(in the rows, 128 means zero)
A single turn carries every row of the set below to another of its rows. Some are shown first; where does it send the rows asked next?
Sazab: [109 116  95 150 133 114 153 130 145 127 128 131 106 106 113 131 127 128]
rem: [113 117  98 145 135 124 155 115 138 128 118 134  99 111  98 147 141 132]
lega: [126 112 108 122 155 116 159 151 128 171 106 103 149 120 133 110 145 130]
zufu: [133 120  98 108 153 111 158 115 145 152  98 103 149 120 122 134 144 132]
par: [128 106 139 152 134 113 151 106 106 172 110 113 103 127 132 142 163 137]
vaz: [156 131 129 144 135 121 130 118 129 171 102 129 129 116 125 118 139 150]
sem: [132 113 128 156 137 130 148 159 111 176 105 115 112 122 124 129 161 131]
Kif: [124 119  91 117 162 120 163 142 146 149  94  98 140 114 119 132 149 127]
Penud: [126 113  98 102 146 115 168 120 129 163 101  96 144 133 127 138 155 126]
Balas: [124 103 112 114 151 114 170 121 113 171  98  97 143 131 133 130 161 127]
godu: [125 116  98 106 148 115 161 146 136 165 108 101 150 129 131 124 148 125]
pap: [136 116  98 124 166 128 161 138 134 159  86  99 141 111 118 119 149 133]
besa: [121 118 108 112 151  99 155 131 145 157 115  99 151 120 134 128 136 128]
nama: [133 118 117 151 142 135 145 157 109 170  93 107 119 131 137 137 158 135]
Bas: [111 112 110 123 108 121 158 120 118 159 140 145 115 137 119 133 139 132]
kori: [134 111 134 157 142 111 146 101 115 156 103 109 106 114 125 151 160 137]
momi: [153 137 121 147 144 122 129 125 130 165  95 118 135 120 140 128 133 150]
tate: [126 121  91 132 127 140 159 112 132 140 110 147 103 120  97 137 144 137]
zemul: [114 111 105 120 159 103 163 134 137 148 109  90 138 117 129 142 151 120]
Nesit: [103 112 102 144 120 111 154 143 136 142 141 131 111 119 123 124 131 121]
gefu: [127 118  82 125 118 139 164 110 131 142 110 141 110 126 104 129 144 133]
dat: [106 113 101 123 111 120 161 141 124 154 137 137 120 137 126 127 140 118]
Supi: [132 116 131 146 139 107 145 104 109 163 101 101 123 129 145 155 153 138]
Pudom: [131 110 141 147 129 105 145 104 107 170 112 112 116 126 134 146 158 134]
Zizer: [137 119 111 150 146 138 147 154 111 164  85 105 117 127 131 142 162 134]
bere: [148 137 124 150 148 116 127 132 131 162 100 115 135 114 141 128 130 147]
fov: [151 127 131 150 139 115 132 106 130 171 106 130 120 116 128 114 135 152]
Rela: [118 118  95 112 110 120 159 105 125 148 127 139 123 140 122 134 142 129]
Bezaz: [117 102 109 131 164 109 167 129 124 151  96  89 131 111 125 138 158 125]
dig: [144 118 117 156 142 141 147 147 116 172  94 126 102 120 117 120 157 140]
piva: [137 115 124 157 142 133 146 155 113 175 106 123 106 119 124 118 153 136]
bir: [144 126 135 158 143 110 130 112 132 164 110 124 117 106 129 117 131 151]
radi: [137 117 110 115 155 112 156 103 132 161  94 102 152 116 128 122 144 139]
Vun: [124 111 120 127 161  98 151 122 138 154 108  93 148 105 133 124 136 134]
lareg: [130 106 134 159 141 114 151 105 111 161 102 112  98 118 127 147 162 137]
Zif: [116 118  81 132 132 134 161 125 137 126 112 131 104 116 105 141 145 124]
rut: [104 113 113 139 120 115 152 145 130 149 146 141 109 124 121 128 132 126]
dises: [104 117  97 140 133 110 152 118 143 121 127 128 109 108 117 144 132 120]
ruti: [110 111 106 127 107 112 160 123 124 155 142 137 117 136 128 125 135 125]
Dizo: [124 120  94 118 109 127 159 114 128 155 127 145 120 138 116 121 134 134]
lem: [130 129  81 119 122 134 155 111 138 139 113 145 121 126 109 128 136 133]
zupu: [120 117  88 140 129 126 161 109 138 127 113 132 101 113 103 139 138 130]
budid: [106 121 101 137 124 110 146 140 141 140 140 134 119 117 125 125 122 122]
mar: [148 130 136 157 145 114 126 128 136 163 109 124 126 105 127 122 133 144]
Felok: [131 117 127 151 144 107 143 106 112 155  97 100 121 121 140 158 155 139]
nomib: [145 116 117 151 141 139 149 149 113 172  89 121 106 121 113 134 165 135]
Fud: [107 119 109 149 134 112 147 131 141 135 138 137 106 106 111 134 129 130]
gef: [127 123 101 116 115 132 156 106 126 154 126 153 115 132 108 128 138 139]

lem goes to Zif
Felok goes to bere
Where do these go?
Bas goes to gef
pap goes to Bezaz
nomib goes to kori
Penud goes to zufu
fov goes to dig
Nesit goes to ruti

